(in the rows, 128 means zero)
One hidden turn or mirror swaps the rows below in pairs. Which row is each named row swapped with?
The rows were stretched afterwards, more along some directions than others.
Q341: [162 114 157 104 183 126 152  73 123 117 112 115 115 151 106 132 119 147
  85 110]
Q124: [ 97 128 130 142 137 112 128 143 123 123 102 123 107 133 151 141 142 126
 141 108]
Q979: [121 139 132 129 143 101  88 156 141 136 134 131 130 143 123 147 166 145
 107  90]
Q621: [117 109 130 100 130 135 140 102 127 118 110 121 149 124 135 129  92 149
 119 160]
Q586: [105 158 132 177 153 111 130 136 136 121 153 140 102 132 120 162 149 120
 121 108]
Q184: [139 132 108 138 143 106 150 127 126 141 124 108 133 139  99 117 139 114
 126  93]
Q118: [124 105 145  92 132 135 131  96 132 127 146 138 105 120 128 147 114 149
 110 136]
Q363: [128 121 111 110 130  99 120 115 100 123  99  86 136 138 128 112 158 148
 119  93]
Q761: [120 143 135  86 196 133 158  80 132 130 119 137 138 115 104 137 153 144
  82 125]
Q578: [130 127 125 130 158 139 157  95 142 114 134 136 127 137 108 136 163 121
 137 139]
Q801: [116 133 135 129 158 137 133 108 133 139 112 159 117 132 109 164 125 125
 111 119]
Q618: [143 108 107 102 143 116 168 125 117 143 125 150 144 141 106 127 155 116
 115 103]
Q477: [165  96 161  78 152 124 108 112 132 156 143 138 143 162  86 129 177 169
 131 116]
Q541: [155  98 132 133 108 113 128 112 121 114 156 107 123 162 124 116 103 132
 119 122]
Q953: [ 84 156 108 109 172 130 156 110 130 123  94 148 118 102 148 161 114 130
  91 148]
Q915: [123 111 120 120 164 111 169 106 112 143 104 129 128 125 105 116 153 119
 164 124]
Q562: [149 111 143 143 145 117 141 127 122 111 164 113  93 138 124 128 151 112
 115  79]
Q396: [155 130 128 129 117 118 146 130 121 132 157 121 132 121 101 139 120 131
 118 101]
Q970: [118 118 138 125 167 113 142 116 121 114 152 125  97 132 146 141 159 137
 131 131]
Q696: [103 137 124 129 134 117 155 125 117 135 156 139 142 153 121 113 159 114
 147 138]
Q261: [112 124 128 129 124 121 153 121 119 111 133 124 107 130 124 131  81 103
 102 141]
Q125: [ 96 182 149 152 149 113 135 145 112 120 147 113 137 148 128 142 128 135
 103 121]
Q538: [135 103 133 106 141 117 127 124 113 125  99 108 128 137 143 123 155 133
 134  95]
Q414: [143 113 156  95 160 145 158  79 147 123 121 140 129 105  83 135 135 132
 128 134]
Q838: [123 105 142 123 124 113 125 144 145 138 154 141 124 126 144 153 124 136
 125 122]
Q144: [150 104 138 110 173 126 174  93 146 153 135 152 138 121  88 143 140 127
 127 125]
Q505: [ 88 162 111 184 160  95 178 134 115 114 147 116 124 137 144 135 139  94
 144 131]
Q833: [128 148 116 138 167 117 144 129 135 146 149 144 135 142  90 134 153 118
 108 114]
Q995: [ 98 170 115 159 155 125 169 129  99 104 115  96 110 140 142 125 122 106
  89 111]
Q380: [127 108 148 115 146 105 125 134 119 140 120 139 141 109 102 128 145 128
 164 123]
Q772: [134 158 134 154 135 120 116 118 140 114 145 113 131 119 102 160 137 143
 126  88]
Q517: [137  96 106 124 156 110 193 112 129 123 152 159 135 125 122 142 143  98
 135 123]
Q174: [109 131 120 136 169  84 127 108 124 124 102 111 129 139 142 151 178 142
 134  93]
Q428: [112 154 118 111 161 134 130 100 141 113  86 108 119 123 126 158 118 152
  55 100]
Q720: [109 142 125 116 141 106 117 145 121 131 106 109 121 143 148 137 127 140
  90  93]
Q671: [134 116 113  97 125 111 141 112 115 115 123 106 146 113 113 121 138 139
 118 104]
Q456: [151 140 137 142 153  96 107 106 128 141 138 103 133 152  85 145 180 156
 125  69]
Q400: [105 167 149 103 168 128 144 108 115 121 128 129 142 116 122 156 113 161
  94 128]
Q943: [ 98 163 120 127 156 136 170 116 114  98 128 119 105 122 146 153 101 122
  59 111]
Q7: [118 128 114 147 145 134 183 123 100 122 139 118 115 143 142 115 115  91
 127 127]
Q868: [132 147 145  88 142 137 137 117 122 129 112 133 135 124 123 160 111 159
  70 109]
Q194: [118 131 112 120 135 107 150 128 116 118 134  93 138 108 118 113 111 131
 115 127]
Q692: [117 124 119 142 129 102 150 174 111 123 154 137 107 140 158 141 139 108
 107  93]
Q575: [100 142 110 110 143 108 146 117 112 136 120 125 155 153 125 124 145 145
  92 107]
Q16: [147 113 139 142 183 122 159  88 134 117 118 107 101 115 115 146 123 133
 117 110]
Q935: [120 129 105 135 143 105 134 128 144 122 109 127 129  93 118 141 152 118
 151 117]
Q767: [115 112 146  63 148 157 137  85 125 120  97 134 133 122 124 132 114 149
  95 147]
Q315: [115 146 123 181 149  81 145 156 118 117 154  97 114 137 130 126 163 114
 124  65]
Q719: [126 131 143 147 169  98 124 121 131 130 139 121  98 146 124 142 200 129
 137  72]
Q698: [108 111 120 127 149 105 166 142 126 110 152 155 112 128 171 162 129 111
 108 119]
Q542: [ 81 161 113 154 147 121 189 151  85 106 115 105 117 138 151 145 114  99
  98 118]
Q989: [152  93 139  71 164 112 126  70 130 131  77 122 119 123  88 140 133 150
  97 102]
Q907: [142 103 135 130 146 133 153  99 126 117 146 113 101 113 104 123 127 111
 135 118]
Q161: [148 134 154 165 145 133 134 146 139 134 188 134 100 167 102 142 151 118
 125 108]
Q364: [129 108 130  71 132 148 155  96 112 128 134 143 147 150 117 114 124 135
  96 138]
Q336: [120 129 141  96 165 108 125 105 127 142 110 146 155 122  90 137 172 157
 138 129]
Q251: [126 110 114 120 141  91 148 133  89 124 103  89 131 130 124 132 162 132
 135  84]
Q942: [112 138 115 151 111 118 116 139 143 112 171 120 123 126 135 135 139 120
 116 112]

Swapped with Q194: Q428
Swapped with Q396: Q868
Swapped with Q541: Q341
Swapped with Q989: Q261
Swapped with Q801: Q380
Swapped with Q586: Q336

